Named turns come first, each shown by rows before and after it. Which turns, in which order, take the first row of each pair that follows to the second? Write the first one first, as in the answered first pair.
turn rog:
[-18  -1 -14  11   3  17  -1   2  22   5  -7  17  13] |-> [-23   7  -1  17  -7   7 -12  -5  21   0  -9  -1  14]
[  5 -15   3  19   5   5   1  -1   7 -14  -8   7  -3] |-> [ -2 -12   6  18   8   1  -6  -7  -2 -17  -3  -8   0]
[ 13 -14 -11 -27  15  22  16   1  13   2  28   6   7] |-> [ 17  -9  14  -9 -17  11   2   6  39 -12  20  -7   5]
[ 13 -10  -1  11 -24  -2   1   3   1  19 -33 -10   5] |-> [  4  -6  -8   4  -9  -3  -4  -5 -19  21 -28 -22  12]
turn Daz:
[ -2  12   1 -13   5 -10   2   9  12  20  16   3  10] |-> [ -2  12   0  -9   2 -10   4  11  17  18  14  11   8]
[-11   6  -6  -6  -7  -9 -11  -6 -35   5  30 -28  22] |-> [  3   3  -4 -19  -7   4  -3   0 -14   6  48 -20  23]
[ -1  12   1 -23  22  17   8   9 -10 -13  17  11  -5] |-> [  5  10   3 -19  15  18  11  18   1 -17  12  18  -5]
[ -6 -17 -11  13   0   1  12  11   4  16 -25  31  -5] |-> [-12 -15 -13  16   5  -6   7   5 -11  20 -27  22  -3]
turn Niza:
[ -9   0   8  -2 -13  -2 -29  11  16   4   6 -14  22] |-> [  0  -5   3 -10 -12   4 -15  22  30   4   4   7  19]
[ 14   6   1 -14   2   2  10   6 -23 -13  15   2  12] |-> [ 15   4  -3 -16   3   4  11   7 -24  -8  14   9  11]
[ -4   3 -17  -4  25  10 -18   7 -39 -10  -2   1   5] |-> [ -2  11  -2  -5  19   9 -26  11 -29 -25   9  -7   8]
[  8  -6  26   2 -30  -7 -18 -16  24   0  14 -37   4] |-> [ 22 -15  19  -4 -26  12   4   2  48  -1  14  -1  -3]
turn zef:
[ 23   0   2 -25 -10  12  10   5  28   4   6   0   5] |-> [ 15  -4 -14 -31   8  15  18   4   7  14   6   8   2]
[  3 -10   8  12 -24   4   0 -11  12  16  -9  -9  18] |-> [  9 -14   0  10 -18  10  13  -3   9  22 -12   8  16]
[-13  -2   1 -12  10  -3   1   5   3   9   3   4   3] |-> [-15   0   8 -11   6  -3  -8   3   4   7   6  -5   2]
[  5   5 -23   4  -2   9 -24 -26 -27   9   6  -1   5] |-> [ 12  10  -7   9 -23   7 -33 -26  -6   0   8 -11   4]

Each pair is 2 to 3 turns apart.
[ -1   1  19   6 -23   4  -4  -9  40  -1  16  -9  -9] |-> [-15  -9 -17  13   3   6  20 -11   1  26 -13  25 -15] => Niza, Daz, zef
[ -2 -11 -11  -5  32   4   7   9 -22  20  -3  -6   7] |-> [  9   5  15 -13  22   1 -13  17   0 -13  15 -23   9] => Niza, Niza
[-11  -1  -7 -26  16  21  10  11 -10  10   5   7   1] |-> [-21  -3  -2  -1  -8   3  -1  -2 -12  24 -19 -12  -2] => rog, Niza, Niza
[  9  28  -3  -8  33   9  -5  20 -12 -36  -7  42   0] |-> [  9  14 -17  -6  34  17   8  17 -15 -14 -12  52  -1] => Niza, zef, rog
[-22   4  -2   4  17 -19   0   4 -29  -2   7   2   9] |-> [-21  -2 -12  11   8 -16   6   7 -25   8  -4  14   6] => rog, Niza
[ -3  -6 -14 -21   9  26  12   4  10  -7  14   1   3] |-> [ -2  -1   9   5 -22  11   1   8  29 -16  -7  -5  -5] => rog, Daz
[15 -2  3 -2  3  5 17 12 11 -2 -9 30 -5] |-> [  0   3   1  16   3  -8   6   7 -14  -1 -25  22  -7] => Daz, Daz
[ 16 -19  -6 -10 -14  16  29  10  23  13   5  20  -5] |-> [ -4  -2  18  22 -33 -19  -9  -6   3   4 -11 -25  -3] => Daz, rog
[ 18 -16   4  -8 -17  13   8   2  24  18  34   1   8] |-> [ 10 -13  10  25 -33  -2   6  11  25  13  -7  16  -3] => Daz, Daz
[ 14   0  23   3 -41   1  -1 -15  41  13   6 -12   4] |-> [-13 -10 -12  -1  -6  -3   2 -36 -23  45  -3 -16   9] => Niza, zef, Niza
[-21  19 -24  14  23 -10   1  -3 -27   4 -35  -3   8] |-> [-12  25   5   7  -3 -16 -21 -16  -1 -10  -7 -42  18] => Daz, zef
[  1  -3 -11 -22 -15  23  30  22  30   3  -9  43  -7] |-> [-28 -12 -26   5 -22   2  21  -3 -14  36 -39  23  -7] => Niza, rog, zef
[  2  14  24   2   3 -15 -23   3   2 -29  11 -16  -1] |-> [ -3  11  17  19   3 -15  -7  20   0 -27 -20  20 -13] => Niza, Daz, Daz
[ 20  -8  30  -7 -35  28   8   9  42 -14  15  18 -12] |-> [ -4 -27  -6  16 -27  21  25   1  -1  25 -27  39 -19] => Niza, Daz
[ -8 -11  -8 -17  23   6  -3  -8 -25   6  13  -2  15] |-> [  9 -13   5 -22   8  17   6   9  14  -8  18  16  11] => zef, Niza, zef
[-11   4 -18  27 -22 -14   3 -18 -17  35 -30 -13  -2] |-> [  4  19  12  29 -39 -18 -15 -11  16   8 -17 -29   1] => zef, Niza
[  0  -7 -19 -20  25   7  19 -12  17   7  20  -5   3] |-> [-12 -13 -20   3   4  -5  12 -24  10  29  -3 -20   3] => rog, Niza, Niza
[ 24   5   5  -4  -6  18   3  30   3 -12   5   6   8] |-> [  8  10  -3  11   3   6   0  30 -21  -7 -19  10   3] => Daz, Daz, zef
[ 10  12  10   9 -10  -1   6  36  33 -25 -27  44  -8] |-> [-21  15 -10  24   9 -21  -5  15 -29  -8 -50  22  -6] => Daz, Niza, zef
[-23  -2 -20  -6  23  -6 -10   5 -43 -10 -10  -4  -8] |-> [  0   0  -5 -34  21  12  -9  10 -10 -27  29 -10   2] => Daz, Niza, Daz
[-11  -9  -2  20 -17 -13   2  -2 -11  20 -24   4  -7] |-> [ -8  -9 -19 -10  16   1  12  -4 -28  19   1   7   0] => Niza, Daz, rog
[ 15  -5  -7 -32  26  10  28   4 -11 -14  29  13   3] |-> [ 23   4  32   0 -24  -7   6  11  29 -37  11  -4  -4] => Daz, rog
[ -7 -18  -2  22 -41 -11 -11 -23  12  38 -12 -23   4] |-> [ -1 -15  -2  32 -39  -5   3   2  24  26 -33  21 -10] => Niza, zef, Daz
[ -2   1  12   5  15 -17  -7 -23 -25 -14  15 -12   8] |-> [ 14  -4  12 -11   9   2   6 -16   4 -14  34  -3   6] => Daz, Daz
[  5  12  -2  -3  29  26 -10  11 -32 -23  25   8  13] |-> [ -1   1 -17  -1  30  27  -2   1 -42  -6  17   9  12] => Daz, Niza, Niza
[ 30 -15  14  15  -7  -6   7  25  24 -16   5  14  12] |-> [ 16 -16  15  35 -22 -23  -9   7   5   2 -12  -8  14] => Niza, rog
[-19   7  -3   4   5 -11  -9   3 -27  12 -16 -20   5] |-> [ -3  14  14 -17   6  -1 -14   9  -1  -7  15 -27   9] => Daz, Niza
[ 12 -10 -17  -3   6  27  19  -4  27  37  15  -3  -6] |-> [  5 -12 -20   8   0  20  23  -1  23  44   2   1  -9] => rog, Niza, zef
[ 12   8   3 -26  26  15   3  16  15 -23  16  14  -7] |-> [  2  19  25   7  -1  -6 -17  18  17 -33 -11   3 -10] => rog, Daz, Daz
[-38 -26 -21  -2   8 -10   1 -21 -40  35 -24  24 -13] |-> [-42 -17  -5 -12   6 -20 -22 -38 -46  24   3 -19  -2] => zef, zef, rog
[ 33   9 -10   8  -9  -6  29  -3  37   0   3  20 -21] |-> [  9  26   2  29 -11 -37  -6 -24  -3  -7  -9 -22 -17] => Daz, rog
[ 12  -6   0  19 -23 -15  -2  -4   8  -5  -8 -16   1] |-> [ 17 -12 -18  10  -8  -2  18   7   4   0 -11  13  -4] => Niza, zef
[  3  28  18   5   0 -17 -14  18  -4  -6  19  -2 -18] |-> [  2  17  10  21 -15 -16  -3  22   6   8  -2  12 -25] => Niza, Niza, rog
[ -2   5 -22  -1  24   5  16  16 -17  -2 -15  27  -8] |-> [ 12  14  15  14 -16  -3  -1  18  29 -19 -11   6  -8] => zef, zef, zef
[  0   2 -10  11  16   1  22  26  -4  -3 -19  41  -6] |-> [-18   1 -13   8  29  -6   7  -2 -41  14  -9   5   6] => Niza, Daz
[ -2 -10 -15  18  10  -2  24  27 -12  -7 -49  65 -27] |-> [-28  11   5  28  11 -32 -19  -2 -61 -19 -44   1 -14] => Daz, Niza
[-21  20   9  26 -33 -23  -9  -4  -8  14 -26 -18   9] |-> [-19  31  14   0  -2 -21 -17  -5 -25  -9   3 -33  19] => rog, Niza
